Rows swapped in pairs by one turn or mirror: which row each one swaps with
The rows were stretched afterwards, more along some directions than others.
Zifak: [-29  31   9  11   3   1   4  27  11  14  -5  10  18 -16  19  -5  13  -1]
Butev: [ -3  40  16  16  -8   7  12  13   0  16   7   3  -8  -7   8  -5  24 -24]
gemo: [-17   8  11 -17  20 -15   1  -3   5   5   9  -3  14  17   4  -3  -4   4]
netu: [ -8  48  12  -9   2  -6   8 -19  -5  15  29  -1  -9   6  -6   8 -10 -25]
tuvil: [-14  17  -2   0   6 -11   7  20  -4  25 -14  11  -2  -9  12 -23  16  -6]
vazi: [-18  -8   3   2  16   3   2  -4  -8  15  -9  11  10  11  40 -15  19  -7]
tibut: [-34  27   5  -4   7  -2   0  -5 -12  11  14  -7   1   7  29  -8  -3  -8]
bufe: [ -4  37  10  28   5 -12  20  11  14  11  -7  -6  -1  -4  10  11  32 -20]
tuva: [ -5   4   7  -5  21 -18  15 -12  12  16  32  -2  12  15   8  -6  16 -14]
Sikit: [-21  13  13  -4  14  -3  11   8  -4  32   2  24  -7  12  -4  -4  -7 -10]
Mam: [-24  14  19  14  -7   1  -8 -10 -15  -1  16   0   2  16   3 -12  -8 -24]
das: [ -5  32  16   5   0   2   5 -16 -17  12  -9   0 -19  15  19 -14  -3 -18]
nis: [-10   4  -8 -34  23 -19  -2  -7 -16   7   6  16  -2  22  17 -16 -12  -2]
ladav: [  8  35   9   1   2   4  12   0  19  16  11   1 -14   0 -17   0  33 -22]
tobe: [ -5  39  13  10   0   1  10   0   3   7  17  19  -7  -3 -15   2   9 -25]
vap: [ -3  27  23   4   9 -23  -2   4  -1  -4  11  -1  -4   8 -14 -16 -11 -22]
kogum: [ -4  34  10   2  -5  -8  16   7 -11   2  -6  -7  -2   2  11 -10   4  -1]
sito: [-15  18  29  -8  -1  -7  19   8  -8  17  11   7   0   8  -9 -20  -4 -17]
vefo: [ -6   8   3 -33  20 -16  -6   0  -7   6   0  16  10  13  18 -11 -16  -2]
Tepa: [ -9   0  12  13  13 -21   0  -5 -14   6  11   3   1 -11  11  -6  -2  -8]
kelog: [ 10  -3  -4  -9  10   1   9   1   7  12   2  18  -4  17  -6 -14   8  -7]
vam: [ 18   5  -6 -16  11 -27  20   5 -15  17  18  23   3  -2   5 -17   7 -11]
rig: [ -3  13   3 -13  20 -20   5  29  -3  24 -10  28   7   2   3  -3  -4   2]
kiz: [-28   2   6   3  18 -16  -8  21  -4   4 -25  14  20   0  42 -29   3  -4]
tizof: [-20   9   9  -6  10  -9   7   6 -22  30  -2  29  -8   5   4  -4 -14  -4]
nuvu: [ -3  35  18   7  -2   7  16  -6  -3  29  11   6 -11  -1   3  14   8 -11]
futu: [ -5  18  14  -3  11 -11   8 -21 -13   7   3  14   2  24  14 -10 -10 -28]
mimo: [-18  46   1  22   5  11  -8  -5  11  -2 -16   8  -3  -4   3  -7   9 -12]
Karam: [  7  11  18 -20   8 -23   6  -5  -9  10  18  -4   9  11  20   3  14 -14]
golo: [ -5  13  -9  19  10 -12   9   2   3   2  -3   2   0   7  15  -3  -1  -8]
zimez: [ -2  18  24  -2  12 -29  -1   9  -3   1  13   3  -2   7 -13 -16 -10 -20]
bul: [ -8  11  22  17  11 -14  12   7  -8   7  -4  13  12   4  33 -11  17 -25]
Ziz: [  9  60   0   1  -6   5  11 -18  -3   4  -2   5 -20  -7   8   0   3 -11]
mazap: [  4  13   6 -26  14 -13   3 -27  -4   1  23  -8  -3   0  12 -19  -9  -4]
bok: [ 14  22  -6  23   0   8  18   6  21  11 -12  19  11 -20  11  -6  35  -6]
sikup: [  0  30  20   9   9 -16  18  -8  12   4  11  -9   3  20   9 -20  31 -32]
dosep: [-16  14   8 -13  13  -9   2  -7   6   0   9  -6  12  15   4  -4  -3   5]
Dalep: [  7  54   4  -3   4   6  10 -15  10   5  -3   2 -17   4   7  -5   8 -14]
vani: [  1   5  22  -8   1   4   3 -12  -1  -3   7   0  -5  24  -4  -5  -1 -13]
Kulen: [-28  38  20   5  -2   5  -5   5  -1   7   6  14   0   3 -11  -6 -10 -23]
mim: [-24 -13  -3   2  25 -11   0   7   7  12   0   8  23   4  35 -16  28  -5]
sutus: [ -1  29   7  20   1  -5  14  24  16   4  -1   7  11  -4  13 -16  35 -23]
lelag: [ -7  28  -2  16   2   1  12 -21  -1   3   7   5   1  -6  10 -12  32 -21]
Sabep: [ -4  18  21 -27   0  -9  -2  -2 -10  11  30 -10 -21  15 -20  -1 -16 -10]

mazap is swapped with sito
Kulen is swapped with vefo
tizof is swapped with Ziz
Dalep is swapped with Sikit
mim is swapped with sutus

